In the rows, 128 means zero.
Rotation paths and how fast each direction turns (degrees per step):
Each turn is a multiple of 5 degrees from 10 to 175, or 0.
Each row of a path follows its step; steps can be skipped.

step 1: [133 124 123 128 129 121 136 118 123 123 123 128 123 116 135 126 116 124
 143 134 125 135 133 132 121 130 130 127 126 132 120 121 138 134 123 138
 122 131 126]
step 2: [131 132 138 127 136 132 138 125 128 132 136 132 120 122 123 134 129 125
 132 132 124 133 123 121 126 116 121 129 127 125 120 132 108 131 134 128
 117 134 124]
step 5: [134 127 135 135 136 133 123 137 124 126 129 131 120 121 127 132 126 127
 130 134 131 122 128 126 136 120 124 119 136 121 109 118 129 129 115 127
 120 130 133]
step 7: [122 123 128 128 129 129 133 127 134 125 123 139 125 113 121 134 129 126
 128 141 132 121 111 123 129 116 121 131 133 130 127 126 125 122 124 129
 116 130 125]
step 11: [139 128 136 123 132 126 136 117 136 121 133 130 123 120 121 130 130 128
 128 141 128 130 129 135 125 124 134 123 135 133 132 117 141 132 132 126
 137 141 130]
step 16: [131 132 137 129 130 130 132 119 129 131 137 120 119 119 132 134 128 124
 139 139 127 137 139 124 126 128 132 128 145 123 126 124 129 125 127 139
 126 136 127]
step 18: [121 124 137 133 124 128 129 128 126 131 122 124 120 113 133 129 116 127
 134 137 139 118 137 123 130 125 124 129 124 126 128 118 122 137 127 137
 127 138 128]
step 19: [138 130 131 125 129 130 126 121 133 118 131 136 120 113 123 120 126 122
 129 124 115 137 123 131 122 125 128 126 127 119 116 120 126 123 127 133
 118 130 122]
step 22: [121 131 125 129 128 132 121 124 129 119 129 134 121 124 125 131 129 123
 129 138 138 133 123 135 126 115 114 128 126 130 119 119 142 127 117 127
 129 127 119]
step 23: [135 123 142 133 129 117 135 126 133 131 127 128 127 111 124 133 122 130
 126 128 134 120 129 133 135 131 125 117 129 123 121 121 119 137 126 118
 133 128 122]
Directions:
[130 126 126 129 130 128 130 127 127 131 130 126 128 129 127 129 130 124
 129 127 127 130 128 130 129 133 125 128 127 134 128 131 129 129 128 128
 130 133 131] | 25
[129 126 128 130 129 132 126 130 130 127 134 127 127 130 131 129 132 129
 128 129 127 130 128 131 126 125 128 124 129 128 126 127 128 129 131 125
 126 130 126] | 125
[129 131 130 128 128 126 129 127 123 127 128 124 128 129 129 128 128 131
 132 129 126 131 126 126 129 128 129 131 128 128 128 129 130 133 133 128
 127 127 130] | 25
[127 126 128 126 127 125 126 126 129 128 128 131 132 128 129 127 132 128
 128 132 124 131 130 124 125 129 127 127 125 127 125 127 130 127 128 130
 130 128 128] | 140
[129 132 128 130 127 129 130 126 126 128 127 131 129 130 124 124 129 129
 127 131 129 125 129 129 126 128 127 125 129 129 129 126 130 127 128 125
 122 130 131] | 170
[128 130 131 130 129 127 130 128 126 129 129 130 131 128 127 130 126 127
 132 126 126 132 132 130 128 129 130 125 131 128 124 131 126 127 124 126
 127 125 127] | 100
[128 130 125 130 125 128 130 127 127 132 130 124 126 126 130 129 129 130
 126 128 124 128 130 126 126 130 124 128 128 126 131 125 127 128 126 126
 128 126 124] | 170
